Each row has a name. After each piece below comes the name of the row it's from, unless a question asks for something else. Each question is about the rows just above it.

j_531: [-30  77 -62  13]
j_864: [-55 103 -71  25]
j_330: [-36 -17  22  40]
j_700: [-21 -20 -28 -27]
j_566: [-55 -25 -71  25]
j_326: [ 28 -48  94 -70]
j_52: [-74  35 -42  93]
j_238: [ 23 -66  95 -52]
j_61: [-73  29 -42  96]
j_6: [-62  77 -37 -37]
Right after [-74] comes
[35]
The row with [-30  77 -62] is
j_531
Right after [-36] comes
[-17]
Shuffled j_700 with one entry gone: [-21 -27 -28], missing
[-20]
which: [-73  29]
j_61
which: [22 40]
j_330
Which entry of j_700 is missing from [-20 -27 -21]?
[-28]

j_370: [ 29  15  -7  16  20  25   1 -40  10   6   7 -15   2   9  40  34  42  19
 -30  -6  -9  24   4   0  12   7  19  22  -3  11  15]
j_893: [ 35  27   1 -35   3 -44  37 -42 -18  -3 -22  13  28  -7  25  56  51   2
 -55   8   3  25 -91  -9   7 -22 -33  19  -9  25  -7]
j_660: [  6  10 -14  12   0   9   1 -18  -8  -4  13  -9  15  17   9   8  26  14
 -23 -12   4  22 -11  -1  -6  -3   1  -3 -16   4  -4]
j_918: [  39   14   88   18   29  -53   -8    9  -25  -48  -21  -67   -7   42
   79   40   19   15    4    0   87   24   13   -1 -104  -28   69   94
   26  -52   41]
j_246: [  3  14 -24 -22 -31   8 -37 -40  58  22  34  10 -48  -9   4  -7  15 -29
 -21  -4  32 -55  85 -32   0  -3  -8 -33 -13  23  88]
j_819: [ 44  -3  49   8  58   8  36 -27  37   7 -35 -23 -11 -16  60  61  11   3
  -8  38 -35  19   5  16 -80  18  72  70  59  -1  14]
which: [  6  10 -14  12   0   9   1 -18  -8  -4  13  -9  15  17   9   8  26  14
 -23 -12   4  22 -11  -1  -6  -3   1  -3 -16   4  -4]
j_660
Which row holds [  3  14 -24 -22 -31   8 -37 -40  58  22  34  10 -48  -9   4  -7  15 -29
 -21  -4  32 -55  85 -32   0  -3  -8 -33 -13  23  88]?
j_246

j_200: [-52 -56  94  -1 -51]
j_150: [-15  -7  -3  37  36]
j_645: [ 10 -13 -17  -1   5]
j_144: [-15  -7  -3  -7  -6]
j_493: [-3 -7 -4  0 -6]
j_144 without one entry, shuffled: [-3 -6 -7 -7]. Gone:
[-15]
j_645 without one entry, shuffled: [ 10  -1 -13   5]. Gone:
[-17]
Which entry of j_150 is missing from [ -3  37  36 -15]?
[-7]
j_200 without one entry, shuffled: [ 94 -56 -51  -1]. Gone:
[-52]
Which entry of j_150 is missing from [ -3  36 -15  -7]?
[37]
which: [-3 37]
j_150

j_636: [-28 -42 -19  12  -4  32   9 -46 -33  16 -20  -1 -11 -38]
j_910: [-40   0 -30  47 -30  54  22 -40   3 -30  47 -30  87 -29]
j_602: [ 35   6  -5  28 -11  54  36 -40   3  24 -29  33 -35  29]
j_408: [ 35   6  -5 -30 -30  47 -40 -30  22  54  47   3  87 -55]
j_910 without one entry, shuffled: [-40  22 -40   0   3 -30  54 -30 -30  47  47 -29 -30]. Gone:
[87]
The entry that follows [33]:
[-35]
which: [-30  22  54  47   3]
j_408
which: [ 47 -30  54  22 -40   3 -30  47 -30]
j_910
j_602 without one entry, shuffled: [ 28  29  54 -11  36  33   3  -5 -40   6 -35 -29  24]. Gone:
[35]

j_481: [  2   4   8   9   5  -1   6   3   3  13 -20   7 -15  10  -4  -4   4   5
   8  -4   8   0  -5  -7]
j_625: [  2   0 -13   9   5   1  -2   0   4  -3   1  -1  -1  -4   1   9   8   0
  10  -3  14  -3   5  -7]
j_371: [  2   5   9  11   6  -2   7   3   3  15 -23   8  -1  11  -4  -4   4   6
   9  -5   9   0  -6  -8]
j_774: [  4   2  -2  -1  -1   1  -3   2   4   1  -7  -2   3  -2 -10   2  11  15
  23 -13  25   1 -15 -22]
j_291: [-23  25 -56  40 -12  53  -7 -10  81  19  -2 -12   9  -9   5 -17  32 -43
   8  -5 -26  -5  41  10]
j_283: [ 2  1 -1 -1  0  0 -1  0  2  0 -4 -1  1 -1 -4  1  0 -1 -1 -2 -1 -3  3  0]
j_734: [  2   0 -13   9   5   1  -2   0   4  -3   1  -1  -1  -4  32  -2   6 -24
 -14  26 -47 -30 -94  24]
j_511: [-1  2  2  2 -1  1 -1  0  1  0 -3 -1  2  0 -1 -3 -1 -1 -4 -2  0 -1  3  4]
j_411: [ 4  2 -2 -1 -1  1 -3  2  4  1 -7 -2  3  1 -7  2  1 -1 -2 -3 -3 -5  5 -1]
j_555: [ 0 -2  1  0  2  0  1 -1 -1 -1  1  0  0  8  0  0  0 -1  0  0 -1 -1 -1  1]
The row with [-1 -4  1  9] is
j_625
Which entry of j_291 is missing from [  5  -2 -12  25  53 -23 -56   9  19 -43  -5  40 -26 -12   8  10  32  -9
 -17 -10  -5  41  81]?
[-7]
The entry that follows [-94]:
[24]
What comes right after [-14] in the named rows?
[26]
The entry that follows [19]:
[-2]
Where do [  4   2  -2  -1  -1   1  -3   2   4   1  -7  -2   3  -2 -10   2  11  15
  23 -13  25   1 -15 -22] appear?
j_774
Which row holds [ 4  2 -2 -1 -1  1 -3  2  4  1 -7 -2  3  1 -7  2  1 -1 -2 -3 -3 -5  5 -1]?
j_411

j_320: [ 22  -6  30 -21 -39   2 -35   2 -47  20  -9  -2  28  48  -4  15  20 -28]
j_40: [-28  41  29   4 -16   0 -16  12   4  25 -27 -29  27  31 -43  17 -12  -6]
j_269: [ 10 -58 -10 -17   5  11   4  11  -7  23   4   5  -3   0  -8 -17   8 -19]
j_264: [ -6  -3   0  -3  36 -10  51  -6  53 -48   3  18 -19 -34   9  -2  -4  23]
j_952: [  3  40  -3  -9  66 -16  42 -71  30 -84 -40 -48 -40  57 -56 -55 -34  30]
j_451: [ 13  -7  40   7 -55  40 -36 -37 -47   2  19  58 -47  39  39  64 -25 -25]
j_176: [-39 -90 -83  36 -15 -14 -11  -4  17  30  60 -16  -7 -56 -33 -73  18   0]
which: [11 -7]
j_269
which: [ 51  -6  53 -48   3  18 -19]
j_264
Right after [9] comes
[-2]
Shuffled j_451 with one entry gone: [ -7 -37  58  19  40   2 -25  39   7 -36 -55 -47  64 -47 -25  40  39], missing
[13]
j_451 without one entry, shuffled: [ 39 -47 -25   7  -7 -36 -55  40  58   2  19  40  64 -47  13 -25  39]. Gone:
[-37]
Which entry of j_264 is missing from [-34  18 -10 -19  -3  -4  -3   9  -2  53   3  -6   0  36 -48  -6  51]?
[23]
Shuffled j_451 with one entry gone: [-47  58 -55  40  -7  39   7 -37  64 -25  19 -25 -36  13  40  39 -47], missing
[2]

j_495: [ 15  85 -52 -54  -2  42   7  16 -20 -24]
j_681: [ 15  85  43 -54  -2  43   7  16 -20  35]
j_185: [ 15  85   8 -54  -2  42   7  16 -20  34]
Where do [ 15  85   8 -54  -2  42   7  16 -20  34] appear?
j_185
Where do [ 85  43 -54  -2  43] appear?
j_681
Which entry of j_185 is missing from [ 15 -54  85  34  -2  42  16 -20   8]?
[7]

j_735: [ 12   2 -13 -10  56  -6 -38 -28  62   2]
j_298: [ 12   2 -13 -10  56 113 -28  83  14  -1]
j_599: [ 12   2 -13 -10  56 113  -7  74 -24  -6]
j_689: [ 40  -4  -2  34  21   1  39  16 -14  -2]
j_534: [ 12   2 -13 -10  56  -6 -38 -28  62 -28]
j_181: [ 14 -12  15  21   0 -24  14  20 -35 -23]
j_62: [-10  57   3  23  21   0  -1  -6  33  13]
What comes right after [15] in the named rows?
[21]
Shuffled j_62 with one entry gone: [ 23  13 -10  -6   0  21  57  -1  33], missing
[3]
Which row holds [ 12   2 -13 -10  56  -6 -38 -28  62 -28]?
j_534
j_181 without one entry, shuffled: [  0 -23  14  14 -12 -35  15  21  20]. Gone:
[-24]

j_499: [-14 -18 -14  -4  -9 -17 -49 -10 -15 -49 -12  26  22  13 -12]
j_828: [ -7 -11  -6  -5  -2   8   7  -5  -4   6  11 -10 -13 -15  -5]
j_443: [-6 -8 -3 -4 -2  5 -1 -1 -5 -3 16  0 -6 -7 -4]
j_682: [-13  27  33  -1  14  -4 -28  23 -11 -38 -12  28  15  34  17]
j_712: [ 27  29  10  16   5 -17   4   7  19  10 -26  17  30  32  11]
j_598: [-16  20 -23 -17 -59  32  21 -41 -12  12  32  30  54  57 -57]
j_152: [  9  21  18   5  12   5  20  13   9  20  -2 -17 -14  -4  15]
j_473: [-43 -22   3 -18  -3  -5 -68   1 -35 -81   0  16  -3   2  -8]
The entry that follows [23]:
[-11]
What comes right after [-26] in the named rows?
[17]
Which entry of j_152 is missing from [  5   9  18  20  15  13  -2 -14  20  -4   9   5  12  21]?
[-17]
Shuffled j_598 with one entry gone: [ 32 -59  30 -23 -41  32 -16  57  20 -12  12  54 -57 -17], missing
[21]
Which row holds [ 0 16]?
j_473
Where do [-11  -6] appear?
j_828
What comes right after [-22] in the named rows?
[3]

j_881: [-10   8   5 -26 -19 -21  -3  -1]
j_24: [ 5 -4  3 -9 -5 -2 -1  2]
j_465: [ 1 -6  3 18 10 -3  4  8]
j_382: [ 4 -8 -5 22 23 26  1 -8]
j_744: [-10  -4   0  10  12 109   8 -14]
j_817: [-33  -1 -21 -26 -19   5  25 -20]
j_619: [ 18  -9   1  63  -2 -25   9  46]
j_988: [ 3 -4 -3 19 14  0 -2  7]
j_975: [-25  -9  63  -2   1  18   8  32]
What comes right after [25] in the named rows?
[-20]
Right after [14] comes
[0]
Which row holds [  5 -26 -19 -21]?
j_881
Shuffled j_744 with one entry gone: [ 10 -10 109   8 -14   0  12], missing
[-4]
Which row holds [ 18  -9   1  63  -2 -25]?
j_619
Which entry of j_24 is missing from [-1  5  2 -9 -2  3 -4]?
[-5]

j_207: [55 39 -9 42 28 90]
j_873: [-47 -45   8  90  28  42]
j_811: [-47 -45 -62 -61 -60 -74]
j_299: [-47 -45 -46 -61 -16 -74]
which: [42 28 90]
j_207
j_207 without one entry, shuffled: [-9 55 28 90 42]. Gone:
[39]
Which entry of j_207 is missing from [-9 55 39 28 42]?
[90]
Shuffled j_873 with one entry gone: [-47  42  90 -45  28], missing
[8]
Shuffled j_299 with one entry gone: [-47 -46 -74 -45 -16], missing
[-61]
j_299 without one entry, shuffled: [-16 -74 -45 -46 -61]. Gone:
[-47]
Shuffled j_811 with one entry gone: [-74 -47 -62 -45 -60], missing
[-61]

